A single turn carries every row of the set below to another of its rows. Some are shown first; where does it send the rows asked next?
mitum: [ -8  -1   3   1  10   2   1  25 -18  -4  -1   7  -3   0  11   9   5   2
 -11   8   3  -8   1  10  11 -12  18  -8 -12  -6 -12   5  17   9 -13  -2
 -21  -3  -7]
pamup: [  6  -9 -11  -3  -5   2 -11 -10  -9  -8  12  24  14  13 -32   5  -7   9
   6 -24   2  -2   3  -2 -19  12   1   4 -13  10  -5  -4  -4   8  12  -1
  22   4  -7]
likuv: [ -2  -5 -12   4   9 -13  -4  18 -20   1  -7  13  -8  10   7  12  -9   8
 -18  16   4  -4  -4  17  10  -5   2 -12 -10  -7 -27   8  19 -16  -6  15
 -13  -7   4]
Rodu: [-21  13  -6   6   7  -9  -9   4   5  14  -7   2   0 -20 -16  -7  -7   5
   3  -8  13 -13   9   2  -6 -10 -36   6 -11   4  11  -8   4 -12 -21   5
   5  -5 -12]
Tega: [ -6  -6  -4  -2   5 -11 -12 -11 -11  -3  -9   6  19   2 -19  -4 -10  22
  -3   1 -11  -5   5   0 -31  -4   2  -6 -12  11   9  -7 -13  -6  22  -8
  12   3   2]
maviv: [-11   7   1   0 -13  -1  -4 -12  -4  -6   1  -7 -14   2  13 -15   1 -13
 -12   8   1   9   1  -7  22   5  12  15  -8 -14 -15  -9  16 -15  -5  11
 -17  -7   1]
rugom: [ 13  17   5  -9 -12   3 -25  13 -14   7   1   0   7  10  -4   0   4   0
 -11 -11  17   6  -9 -11  20  18 -16  -8 -24  14 -24  -3   1   5 -13  12
  10 -18 -16]
zalid: [-15 -15 -17  -4  -4 -12  -2 -12  -5  -2   4  15   2  15 -19  -8  -5  19
  -3 -22  -7   7   3   3 -17  -6   4  17 -17   2   6   5 -17 -15  14   6
  16 -14  13]
ropi: [ -3  24  14 -11  -9   5 -21  17 -10  15  -5  -1   3  19   5  -2  -6   2
  -2 -14   7  -8  -4 -18  -3  18  -3 -17 -23   1 -33  -4  -6  -4 -15   8
   4 -20  -9]
Kesav: [  2   6  -8   3 -11   1  -5 -12  -2   1 -12 -13   1  -8  14  -8   1  -7
 -19  10  -4   5  -2   1  29  -5   7   4  -9  -6  -9 -10  17 -11  -6  11
 -18   2   0]
Temaz: [ -7  11  -4  11 -11   1  -8 -10  -7  -7 -11 -15  -7  -1  16 -12  -8 -17
 -11  16   9  -2  -5  -7  14   6   2   0  -4 -11 -11 -15  14 -10  -2  10
 -12   7  -4]
Zimi: [  3  14  -3 -10 -10   9 -17  15 -17  14   3  -5   9  15   9  -8   0   1
  -9 -22  16   5  -4  -8  18  13   3  -6 -26   9 -20   7  -2  -2 -27  19
  12 -23 -10]
gifer: [-21  -8 -11   0   4 -11  -6 -11 -13  -1  -4   7   7  16 -11 -11 -18  18
   3 -10  -7  -5   8  -2 -36   1  10   1 -10   0   5   0 -17 -18  12   4
  19  -6  10]
taku: [  1  21   7 -21 -15   2 -16  14 -14  19   0   4   4  16   4   1  -3  10
 -10 -15   1   6   0 -12  11   9   0 -11 -23  10 -30   4  -3 -15 -18  16
   6 -31  -3]
zedo: [ -1  -7 -23  -3  -4   9  -4  -7 -19  -3  10  16  20  13 -17   2 -15  10
   4 -28   4   1   9   5 -14   6  13   0  -8  14   6   5  -5   1  -1  10
  29   2  -1]
Mufe: [ -7  -5   2   2   3 -11   0  20 -27 -10   3   8 -11   9   5   2   2  -2
 -11  25  14  -6  -4  -1  -3   2  12 -13  -9  -2 -24   3  23  -4  -2   5
 -17 -10  -6]
fulo: [-19  15  -4   2 -14   8   2  -6  -1   4 -13 -12  -8   2  22  -7  -7  -9
 -10   4  -5  -3   0  -4  17  -7  12   1  -6 -16 -11  -9   7 -17  -7  10
 -18   0   7]
zatip: [  3 -10 -18 -12 -13  -1  -2 -10 -11   1  10  25  15  15 -28   6  -7  17
   3 -23  -8   5   5  -2 -20   2   9   0 -12  15  -8   4  -4  -9   9   7
  18  -9   3]
dizot: [ -6  14   2   4  -9  -3 -11 -12   3   1 -14  -5 -10   1   9  -3 -10  -7
 -14  13 -10  -1  -1  -2  18   4  -2   3  -6 -16 -22 -16  12 -19   3   6
 -19   3   5]
gedo: [  0   3 -10 -10  -5   8  -7  -6 -15   2   2  21  24   7 -23  13 -16  17
   5 -19 -10  -3  11   1 -21   0   8 -10  -5  16   1  -3  -6   1  10  -3
  20   4  -1]
bigob: [-13 -10 -18  -3   0  -1  -4 -11 -14  -8   6   5  12   2 -18  -8  -3  14
  -6 -20   2  11   6   8  -6  -8   6  16 -13  11  26   3 -14   2   9   2
  21  -4   3]
Biguv: [-10   0 -15   7   4 -19  -9  -3   2  11  -3   2  -1 -16 -20 -15  -3   6
  -3  -2  17  -4   7   2  -3  -2 -37  12 -15   7   2  -4  12 -23 -24  16
   7 -13  -9]
Fumo: [-26  16  12  -1   8 -12  -8   4   5  12  -1   5  -3 -18 -16 -12  -2   6
   8  -5   5 -12  18  -8 -17  -5 -23   8 -12   1   2 -10   6 -15 -21  -4
  -2 -14 -11]
Komo: [-18   4   4  -6   5 -16   0   2   0  20  -2   2   5 -19 -11 -16   4  14
   3  -3  -1  -8  18  -9 -19 -11  -9   5 -15   8  -1  -2  10 -26 -28   4
  -5 -23  -8]
tota: [-15  -4 -13   3   1 -19  -1  -1  -5  14   1  -3   3 -14 -10 -23   2   8
   2  -1  16  -5  11  -7 -17  -5 -15   7 -16  10   2   1  13 -28 -31  18
   4 -22  -9]
Rav: [ -4 -13  -3   4   9  -7 -17 -13 -12 -15   3   5  13   1 -21 -11  -1  12
  -2  -8   1   1   6   0 -19   5   2  12 -16   8  16  -8  -8   9  15  -8
  17   4  -6]
tekub: [-15   7   5  -3   7  -3  -4  22 -16 -10   6  20 -21   6  -2  16  -1  -1
 -14   6   7   4   2  13  22  -2  -1   5  -8 -10 -16   3  16   1  -1   1
 -16 -10  -1]
fomod: [-19   2 -15   9  -1  -1   4  26 -14  -5  -1  10 -21  17   9  10  -7  -7
  -9   4  20  -9 -10  12  11  -7  -2  -7 -10 -13 -16   8   8  -1  -5  12
 -11  -4   2]
Fimag: [  6  27   9 -10  -4   8 -28  16 -16  15 -10  -3  15   9   6   5 -11   6
  -9 -10   6  -5  -1  -7  13  13 -10 -20 -19  10 -22  -5  -3   3 -16   7
  10  -9 -13]
mosos: [ -6  -6  -9  -4  -3   4  -6  -7 -14  -1   9  19  15  20 -19  -1 -13  11
  11 -25  -2  -7  10  -7 -34  11  18  -4 -11   5  -9  -1  -6  -2   3   3
  21  -1  -1]

Fumo goes to Biguv
ropi goes to rugom
maviv goes to dizot
Now find these:
Rav goes to zalid
mosos goes to pamup
mitum goes to fomod

A single turn carries every row of the set below to another of its rows. Some are shown first; where does it send the rows asked next?
dazef: [-10   3  -7  -8   0 -12   8 -10  15  -9 -15  10  -7   2  -4  15  -2  -8
  12  -4 -12]
semav: [-21   2  20 -14   0  -3  -3  12  31  -3 -11 -15  -3   5   7  24   5 -17
  12  16  -9]
gifi: [-18  24  -2 -25 -10 -11 -30   8   7 -17   6  -9  26 -20   7  18  -1 -10
   8   2  -6]
zadok: [ -6  -4  -2  -2  -3  -1 -13  -6   4 -12   4   0  47  14  15   9  17 -24
   7  -1 -20]
gapup: [ -7  15   1  -7  -4   0 -14  -4  12 -25   9  -4  42   9  13  10  21 -23
  14   8 -22]
nal: [-28   7  -3  -6 -18 -15 -33  -8  19 -22 -16   6  24  -2   6  19  -9   5
  13   0 -30]
sulud: [-23   0  -2   3 -14 -13 -37 -11  19 -20 -18  -6  32  -9   7  19  -8  -2
   0  -6 -27]
Vev: [-28  -5  -9   7  -5 -15  -5 -10   7  -6 -29  -8  12  13  -1  18  -7   1
  21 -19 -24]
geb: [-11   6   4   3   9 -13  15 -12  16  -2 -15   2  11   4  -6  18  -4   0
  -5   1 -19]
fivoz: [ -5  14   8 -12 -11   5 -17   2   7  -7  13  -2  34  10  16   6  12 -27
   5   0 -23]
kaz: [ -1  10   4  14   1  -6  -8 -28   0  -1   1 -14  28  -3  -3  17   4  -9
   7   1 -31]
nuzuv: [-26   1   2  -1 -25 -18 -36  -5  20 -18 -14   1  29  -3  10  23  -9   2
   1  -6 -23]
ruli: [-16   1  -7 -27   3 -16 -11  13  -9 -20   7 -29   8  -6  11  15  14 -18
  21  21 -13]
Ridi: [-16  22  -6 -18 -15 -11 -39   1   7 -17  12 -17  24 -14  11  16  -1  -1
  11   4 -12]
zomat: [-21  10   5   0   5  -9   7 -15  18  -7   2  -9  -6   2  -9  14  -1   0
  -3   9 -24]
resa: [-26  21 -10 -21 -10 -18 -35   7   7 -25   7 -10  21 -15  14  24  -1  -9
  15   5 -16]
zisuz: [-26  -8   1   4  -3 -23   6  11  -4  -8  -2 -32  -3  18   9  20   7  -7
  28   0 -22]
ralo: [  0  10   9   4  -7  -8 -15 -22  10   1  -9 -17  32 -14   1  12  -3   0
   4   6 -34]
Fakag: [-12  -5  22  -4  -2 -22  -7  12  25  -6   1 -25   0  14  19  30  11 -21
  12  -2 -23]
Tuguv: [-25   9 -11 -20   0 -23 -16   6 -13 -18  13 -31   7  -8  17  19   8  -8
  19   7  -8]
bib: [-25  -2   4  -1   1 -32   7   6 -10  -4  -1 -29   5  18  10  17   8  -8
  27  -7 -20]
rop: [-23   9  -6 -19   7 -13 -14   6 -11 -22  10 -31  17  -4  13  19  16 -13
  23   9   0]
Raf: [-17  -7  19   4  10 -14  -2   4  22   3  -4 -20  -2  16   9  26   9 -13
   5  12  -6]
guzun: [-29 -14   3  -6   3 -30   3   8 -12 -12  -8 -31   8  12  10  17  16   0
  21  -5 -16]
suga: [ -5   5   9   5  -9   1  -9 -21   4  -9  -7  -5  33  -5   6  19  -2 -10
  -5  12 -39]
rut: [-19 -12  -5 -38   7  -4 -14  -4   2  -3  -8 -24  26   7  12  11  12 -24
   3  14 -25]
Rofik: [-18  -8  20   1   5  -2  -5  10  19   2 -12 -20   0   8   4  31  13 -15
  25   7  -8]
tido: [-25  -9  -5   0  -8 -21  -7 -12   5  -8 -33  -4  16  15   4  24  -3  -3
  25 -12 -24]
Dar: [-28   3  -1 -22   6 -17 -12   4 -12 -21  14 -32  10  -6  12  18  11 -17
  17  21 -12]
zera: [-19  25   0   1  -5  -3  -9   9   6  -4   9  -7  46   4   6   6   6 -20
   6  -6 -14]
Neked: [-16  -4   3  20 -17  -5 -19 -20   2  -5  -4 -13  18 -10   5  18  -5  -5
  -3  19 -25]
duno: [-37  -7  -5   2 -11 -31 -10  -1   0 -13 -30  -7  17  10   9  19  -1   0
  18 -14 -26]
duga: [-10  -8   4 -30   3   3 -18   0   6   6   0 -16   8  14  14   8  14 -26
   7  13  -7]
vali: [-26  -5   6   2  -9 -26  -7   0   6  -9 -34  -6  15   8   3  23  -1   3
  28 -13 -29]
gigo: [ -5 -14  -2 -31 -10  -3 -14   8   1   1   5 -20  10  13  11   6  22 -11
   4   8 -14]
bonof: [-28  10  -3  -8 -20 -24 -36   1  12 -14 -21  -3  25  -9   9  25  -7   1
  12  -7 -29]
Guno: [-29  -4   2   3   8 -10   7  -9  23 -10  -6   4   7   5  -6   8  -3   8
  -1   1 -22]
pib: [-11  20  -1 -20  -7 -15 -32  13  11 -23   8 -11  32 -18  10  12   4 -14
   5   2 -12]
Buku: [ -7 -16   8 -29 -12  -3 -16  14  14   7  -8 -13  24   9  19   9  13 -18
   3   8 -11]
zotan: [-32  -3  -3   0   0 -29   0   4 -15 -12 -11 -31   8   7  16  23  10  -7
  30  -8 -12]

gapup goes to Guno
rut goes to Neked
Now find these:
fivoz goes to geb
gifi goes to tido
kaz goes to semav
vali goes to rop
pib goes to Vev
Tuguv goes to bonof

